rotation ticks, each row followed by its count of ticks
The counts run from 0 to 244.
[-25 -16   1 -36  11  -2 -18 -29 -15   7  -5 -47  13  21   0 -13   2 -23
 -30  12  19 -17  66   9  -7  28 -53   0  19  -5  18  27   5 -37 -23  71
  -9 -10  -2 -54   5 -16  17  -4   1   3  37  45 -21   2 -15 -25 -36  18
 -14  -5  22 -10  -4  28 -35  32 -39  23   8   1  17   4   2 -26  42] -> 172
[  1  18  14  29 -37 -42  65  -1 -12 -28   8  38  17 -43  25  33  63  36
   3  38  17  -9  -3  13  -1  -8  18 -14 -10  33 -10 -44   7  13 -31   6
 -12   0 -16  23  15  60  20 -15 -30   0  20  41 -11   0 -12  -5 -15  17
   1 -54   4   1  -1 -24 -23  10  14   7   7  25   6   6  -8 -25  -8] -> 71
[-42 -23   0  19 -20  34 -10  -9  30  13 -11 -14 -30 -11  10 -13  -6  -9
   8  36  11  -5 -21   6   6 -26   7 -18  44  33  72   0  32  -5 -35 -13
 -31 -12 -19  -4  77  16   8  30 -42 -19  37  -7   6   1  44  14  24 -36
  39 -15   9 -10  19  -3  31 -24  -6  11  19  27   3   1 -17 -15  21] -> 151
[-19  48 -39 -13   3 -20  31 -31   8 -19  -3 -42 -13  11  -3  36 -31 -34
 -21   0  22 -18  21   5  -1 -25 -16  17 -17 -17  24 -16  -9  40 -27  24
 -53 -21  35 -41   3   4   0   8  -5   8 -26 -25 -12  -2  -9  34 -33 -40
 -26  16 -22  17   8  35  -8 -24  10  -8  31  32 -24 -51  32 -16  -5] -> 112
[-16 -18  31  26 -15  -9  22   8  30  26  54  50   7   4 -24   1  28  62
  40  11  -6  22  -5   3  -5   3 -31 -34  -6   6  17  -2 -18  18  18   1
  13  -4 -22 -18  30  -4  14   7 -57 -11  33  42 -48  14  -6 -22 -12 -14
  25 -28  60   5  -2  18 -19   3 -10   5  18  43  11   5   6  10 -11] -> 87
[  7  14 -76  -6  14  23  39 -22 -18  -4 -22 -55 -16  31   0  28  11 -24
 -41  16   9 -17  35  31  -6 -50   1  33 -25 -21   7   6   9  -2 -44   8
 -14 -20  21  -7  33  15 -18 -14  -4  -9  13   2 -21  -9 -12   2  -6 -16
 -21 -28 -36  10  -3  34  -7 -11 -12 -27  18  22 -31 -24  56 -44   3] -> 185
[ -3  45  26  10  -2 -39  33  -6   9 -17   1   2   4 -43 -18  19  54 -15
  22  23  22 -21  11  17  -2  -4  19   5  36   7  20 -36  17 -15   3  14
   5  14 -58   7  35  48  58 -15  -2  -3 -26 -24  18  19 -10  29  -8  19
  12  -9  34  18  32 -36 -17   5  24  31  20  18  24   1 -24 -33 -11] -> 142
[ 21 -33   6   3 -21   6  17  -3 -33 -17  49 -34  -1 -28  14 -28 -23   2
 -44 -29   8  -1  18  28   5 -52 -46  27  -1 -11  30  -8  -2  14 -18  28
  14  11  13   7  -1 -30 -21   9  -6  26  10 -34  10 -20 -51  28  15 -78
  -1 -29   2  15  38  20  10  -5  -6 -14  23  28   7 -22  13  12 -14] -> 118
[ 32  24 -15 -20 -26 -32  -6 -13 -28  11  40   5 -12 -40 -13  17 -19  19
 -13  -5   8 -32  43 -36 -25  25  -6  -9  21 -16  12 -33 -37  17 -16  47
 -47 -46  28 -16  15   2  33 -13 -18  11   4  12  -3  -6 -42  -4 -34 -35
 -15  15  -8  23  27   4 -26 -38  13  48  -2  18 -17 -15  30  -1 -14] -> 107
[-16   4  31   7  13 -44  46 -41  33   6   2  30 -23  13  -1  27  -4   8
  -4  56  21   9  -9   2  17   6  18  -7 -27  22  13 -36  -4  25 -41 -24
 -41  -4  -7  -7  21  24   9  29 -54  -1  43   8 -25  -6  36   2   5 -62
   2 -41  -8  15   6   3  15   4  -4  -7  45  38   2  -2  -9   7   9] -> 220
[ 12  -1 -21 -20   1 -30   9 -26 -28  38  36   7  -8 -17  -7  37   1  30
  -1   7   4   3  57 -61  -6   0 -42  42  26 -26   7 -20 -26  46 -12  22
  -4 -20  32 -26  11   4  28   4  -6  10   1  18  12 -10 -77 -31 -39 -31
  10  10   7  13  33   0 -19 -15  10  69   9  20  -4   1  16  14  14] -> 105
[ -7 -22  59  18 -13 -12   6  20  35  13  52  25   8 -42 -24 -42  33  39
  16 -18  42  15 -20   6 -12 -22  -1 -53  28 -16  26  15 -42 -13  20  16
 -12 -16 -12  10  16   3  10   6 -42  12  31   9  -9  -2   6   8   6 -27
  52 -23  33  17  35 -12  14   1  12  23  -2  32   5   9 -23  10 -22] -> 15
[ -1   8  17  16 -62  10   0  54  -7  -7  33 -16  -2 -27 -23   5  -1  31
   5 -60 -36 -13   7   9 -35 -54 -19 -52  29 -14   9 -23  -6  19  -3  26
  23   4  13 -12  23  10  -9  -1   7  12 -33 -20   6  -8 -54  28   6 -27
   4  31  19  16  34   0  -2 -26   4  10  27  39  -1 -29  19 -34 -21] -> 123
[-27  41  29   0   2 -47  26  -2  17  -8 -18  -3  25 -39 -17  34  47 -19
  20  -1  20 -22  20  10  -6 -20   5  13  40  -3  -7 -26   6  -2 -19   9
   7  33 -27  -3  35  55  46 -10   8   6 -38 -11  45   6 -23   6 -10  17
  21   2  29   9  23 -37 -13  -3  11  32  10  22  20  -1 -35 -55  21] -> 141
[-23 -34  21  28  -6  -9  55 -49  31 -41   5  -6  26  15   5  14  20 -16
 -10 -15  12  -9 -13  22  -3 -35   0 -30 -25  20 -36  -3  18  26 -67 -18
   5  20  -2   7 -20   7 -31 -12 -10  31 -15  27 -39 -26  20  24 -11  -9
 -15  -9 -11 -21  -4  -5 -29  38  -2   3  37   5  23 -21  -5 -23  45] -> 204
[-20 -25 -11  19 -39  56 -21  45 -35   7  15 -53 -15 -15  36 -19 -19  27
 -20  -5 -10  -8  27  18 -26 -38 -27 -13  17 -11  57  13  15  18 -33  33
  16  -7  34 -19  30 -10 -23  15   7 -17  18 -14  -1 -17 -46  10  16 -24
  24 -17  22 -21  19  15   0 -17 -11 -16  13  30  13 -18  37 -38  16] -> 47
[-29 -11  41 -12  -4   6 -14  31   2  14   9 -17   1   6 -27 -39   7  -2
   2   5  22  -4  17  44  -5  -6 -22 -35  26  10  64  32  11 -50  -8  26
 -14  13 -40 -13  68  -1   6   6 -46 -26  44  11  -2  24  28 -10  18 -22
  35 -25  54  10   0  -5   0 -14 -16 -14   6  37  -7  36  -7 -44  -8] -> 155
[-39 -29  47 -21  14  -7  11 -55  34   4 -42 -25  -1  29 -31   5   1 -34
  -4   4  45 -13  11   1  -1   5 -18 -39  24 -21  21  37  -5  -2   0  13
   2 -33  -5 -34 -14 -19  21   6 -21   9   9  33 -22  -5  49  -7 -14 -31
  -8   0  -3   9 -22  35  -8  39  -8  40  23  24 -10  19 -16 -44  33] -> 24
[ -9 -24   0 -39  17  -4  11 -31 -40   9  -5 -35  14  21   5   9  21 -16
 -25  16  18   4  71   5   5  13 -58  31  17 -17   0  21   4 -25  -7  57
  14  -6 -10 -40   4  -5  14 -10   0   4  25  46  -6   2 -32 -40 -23   2
 -13 -35  20  -2  -8  39 -32  35 -33  29   6   5   8  21   2 -32  27] -> 173
[ 10 -31  -3  -3  -6  -6  20 -21 -22  -7  25 -35  -9  -1   3   4 -22  -5
 -49 -26  11  16  32  20  13 -51 -54  38 -18  -8  21 -22  -1  20 -19  17
  11  21  20 -23 -12 -40 -17  15  -2  23  23 -24   7 -19 -43  13  14 -80
  -3 -23  -8   5  33  33  20   4 -22 -21  32  40   2 -36  12   5  12] -> 117
[-25  45  23  21 -18 -51  43 -12   4 -11  18  27   5 -12  -3  43  20  18
  44  14  11 -22  16   0 -19   8  30 -20  -3  30  -5 -32  -8  21 -26 -10
 -22  20 -35   2  55  67  35  -2 -50 -12 -33  18  -7  10  -1   5 -11  -6
   3 -10  28  11  20 -20 -21 -19  25  18  22  30  -3   7  11 -24   9] -> 215
[-37 -19  -1  24  -1   2  34 -13 -15  -1   9  26  23  25 -11 -12   0 -12
  18 -12  19   1   9  48  17 -29 -33  21 -16  22  29  27  15 -22 -23 -26
   3  32 -51  16  88   8 -11   9 -70 -13  16  25 -22   5  22  -5  29 -39
  17 -36  42  14   1  13 -20 -14  -9 -24   8  28 -16  32   7 -25   6] -> 82
[-32 -41  44 -28  36   7  14 -67  19 -10 -30 -30  18  17 -16   0  -4 -50
  -1  14  53  -9  19  -3  18   1 -27   0  26 -33  12  41 -14  -2   2   4
  15 -22  -1 -22   0 -28  20   4 -20  10  -7  22 -15 -18  41   1   2 -31
  -2 -25  13   3  -7  40  -3  48   1  47  15   3 -15  18 -25 -38  32] -> 25
[ 18 -46  -5  16 -10  66  40 -23  15 -19   4  -4 -32  -3  20  12  51  -3
 -10  30 -30  -9 -21  -2 -19 -44  -8 -37  23  -9 -19 -18  45  15 -37   6
  40 -21 -15   1 -10  -3  -9 -13  32  22  14  -9 -42 -11  -8  21  -4  23
 -31 -37  -8  -2  -1   1  -1  44   4   1  44  -9  29 -23  24 -22   3] -> 58
[-14 -15  15   8  -7  30  15   4  40  35  10  19 -29  -9 -41  -4  42  12
  39  13  25  10 -27 -27 -20 -38  14 -52  49 -47  15  42 -30   7  23 -29
  10 -39 -15  13  44   7  16  -1 -41  -1 -14  -2 -16   1   7   1   6 -28
  33   4  18  26  24   2  12   0  27  39   4  23 -17  22   5 -22 -18] -> 18
[ 39 -27  -7  27  -9  22  17  27 -19   8  65  -9   9 -26  -3 -25  30  49
 -13 -34 -13  -2  13  42 -28 -60 -17  -3  -4 -23 -16   6  -9  -5 -28  24
  23  11  14  31  17   3 -36 -29  -8  17  -2   2 -15 -21 -65  12  10  -7
  21 -30  25   7  31 -24 -32 -16  12 -10 -11  19  21 -21  33  -1 -15] -> 194
[ 21 -12  -4   3  21  52  45 -21  38 -16   9  -9 -26   7  -1  19  53  -1
 -13  38 -16   3 -19  26 -20 -56  -4 -32   3 -34 -44  -4  26  18 -33   6
  28  -8   6  -3 -22  13 -27 -20  51  30   9 -19 -36  -7 -14  29 -15  31
 -13 -28  -1  -4  -4  -3  -8  51  -5 -11  29   8  38 -30  16 -27   6] -> 57
[ -8 -47  13  26  31   6  55 -63  30 -29  22  -7  21  10   8   4  34 -28
   5  -6  10  -6 -15  23   3 -38 -14   5 -14  14 -36  -5  25  14 -55 -18
  17  32 -14  15 -21  -4 -21 -13  -6  42 -20  -6 -32 -21   7  20   4  -6
 -10 -20   0 -11  16  -9 -42  37  -3   9  37  -1  44 -10 -22  -7  41] -> 205
[ -9 -13  29 -10  26  20  -4 -49  52   9 -17 -18 -29  27 -59  -7  21 -46
  15   9  20 -25  -1  -3 -14   0   6 -47  47 -44   9  22  -1 -32  24  -1
   9 -52 -38 -10  22 -14  30 -17 -23   7   8   2 -30  16  53  11  -2 -14
  -7   8   7  41  -3  21 -17  24  13  43  22   6 -12   9   8 -29 -15] -> 22
[ 51  24 -68  -5  -6  18   7 -18 -25 -10   8 -41 -19 -23   4  17  16   3
 -28  15 -11 -36  34   3  -6 -22  12  20  18 -23  -3 -31   3 -20 -37  30
 -37 -64  29  13  33  26  15 -26  -7   5  21   2  -9   0 -10  18  -6 -12
 -13 -30 -22  22  11   9 -22 -32  14  18  -2  -5 -23 -36  52 -17 -28] -> 182
[  5  14  20   8 -11  37  45  18  17 -58   5  -5   3 -20   2  13  37  18
  -2  12   0 -16 -18  47 -26 -39 -11 -76   2 -26 -20  -9   2  22 -24  41
   5 -21  15  -8 -20   3  -8 -31  29  14 -14  -1 -46 -10 -21  43 -12  38
 -14 -29   9   5 -10  12 -24  19   6 -31   3   5  13 -35  34 -40 -22] -> 55
[-11 -10  21  -7  19  22 -19   5   4  20   7 -14   9 -10 -31 -45  10 -21
  -1   8   9 -20  13  50   7  -9 -14  -3  40   7  52  14  19 -57  -3  -2
  -9  15 -41  -1  80 -12  12   0 -40 -16  38  -8  14   9  35  -2  37 -38
  32 -36  49  22  15  -3   0 -15 -17  -1  -3  25   7  19 -16 -36  -3] -> 154
[ 31  37  23  -9  -4  -1  11  20  31  -6  21  -9  -6 -13 -73  23  29  -2
  -2 -41 -29 -28  14  35 -28 -55  -6 -31  28 -54 -16 -24 -13 -12 -12  10
  36  12   5 -15  -9   7 -10 -25  27  30 -21 -27   2   2 -33  30  -4 -19
  -9  21  16  39  34 -19   0   3   0  11  23  36  -5 -35   7 -41 -32] -> 125
[-18  17   6  28 -27 -20  14   9 -18 -30  14   2  31 -33  10  -2  35  -3
  13 -10 -15 -31  29  27 -24  10  -2  -2  13  44  -8 -21  25 -25 -40  30
   3  39 -47   4  32  46  21 -21  -5   8  -3  32   4  -1 -19  16 -27  45
   7 -13  35  -7  11 -34 -56   2  -4  11  13   7  50  -2  -5 -36  23] -> 67
[-18  -4  -5   8 -11  -6  41 -31  -1   6 -10 -19 -33   7 -23 -13  26 -45
 -16   1  12 -13   2  11   0 -43  30  -2  -3  13  25   1  17 -36 -15 -31
 -24  19 -56  17  53  24  11  16 -52  -3  16 -16  15  21  40  20  19 -65
   5  -5 -33  38  27  -7  21 -12  -7  -1  42  31  -5  14  -8 -34 -17] -> 6
[-36  -3  26  10 -25  30   5   0  57   8   3  14 -14 -17 -40   5  18  11
  38  -2  19 -10 -23 -29 -24 -17  11 -79  54 -37  22  26 -28   9  15 -13
 -14 -50  -4  -7  45   7  24   5 -36  -4 -14  13 -27  -4  27  16  -5 -12
  32  16  18  21  12   8   3  -7  17  48  10  15 -21   1   0 -32  -1] -> 19
[-20   2  12  -3  24  19 -25  -6  37  18  -8 -22  11  -3 -30 -20 -11 -26
  -1  11  13  -9  10  37  29 -20  -8  19  44  -4  45   7  16 -43 -37 -11
  -9   7  -7 -11  75  -7   0  15 -30 -14  36 -10  17   2  45   1  34 -39
  50 -26  44   9  22  -2   8 -18 -24  14  -1  33   7   3 -28 -23  22] -> 153
[ 26   4 -19 -10 -14 -16  -1 -22 -38  14  48   7  -3 -39 -12  27  -2  33
  -5   6  -2 -26  52 -49  -9  12 -26  18  35 -15   0 -29 -25  28  -6  26
 -16 -41  21  -5  21  10  34  -1 -20  12  -8   7   7   1 -60 -18 -26 -40
 -13  -3   4  29  37  13 -21 -25  23  57   5   7 -13   1  28   9  -2] -> 106
[-10  14  28  18  -1 -44  44 -36  25   2  17  28 -37  11  -1  21   9  11
  14  49  18  -4  -3  -4   6  22  21 -27 -18  26  17 -44   5  16 -16 -24
 -41  -5 -38 -11  22  32  30  10 -56  -9  37  -4 -34  17  32  10  -4 -42
 -17 -35  -7  19   5  -1 -14  -2  22  -4  51  38   3  -7   4   9 -17] -> 219
[-42 -40  20 -26   2 -37  16 -55 -19 -10  23   2  36   6   2  15 -19 -16
  -3 -13  31  -1  51  -8   7  17 -56  11 -16   6   1  14 -27  24 -27  31
 -19   9   4 -31 -10 -29  12  20 -24  16  -3  44 -24 -19 -17 -23 -32 -44
 -16   1  21  -3  -8  39 -42  21 -17  36  15  11  -4  14   0  -6  37] -> 100
[ -6 -18  -3   4 -16  -8  22 -10   5  -8   9 -49 -21  14  10  -5 -20 -15
 -51 -15  15  13  30  10   4 -35 -40  17 -24   3  41 -16   8  25 -19  30
  -5   9  20 -49 -32 -28 -16  22  -6   5  33 -19  -9 -11 -22  12 -12 -70
  -9 -15 -22  -5  18  35  18   1 -26 -21  60  56  -2 -41  12   2   9] -> 116
[-44 -19  49  21 -12 -32  25   9  48  27  11   0   0  -7 -19 -16  19  19
   8 -21  26  42   2  17  15 -28 -31  -5   7   4  35   2 -10  -8  28  -4
   8  32 -38 -37  14  11   2  28 -41   1  28  13   7  11   0 -10   0 -36
  50 -13  38   0  22  -5  23   2 -35   1  36  69  25  -6 -37  -4  18] -> 12
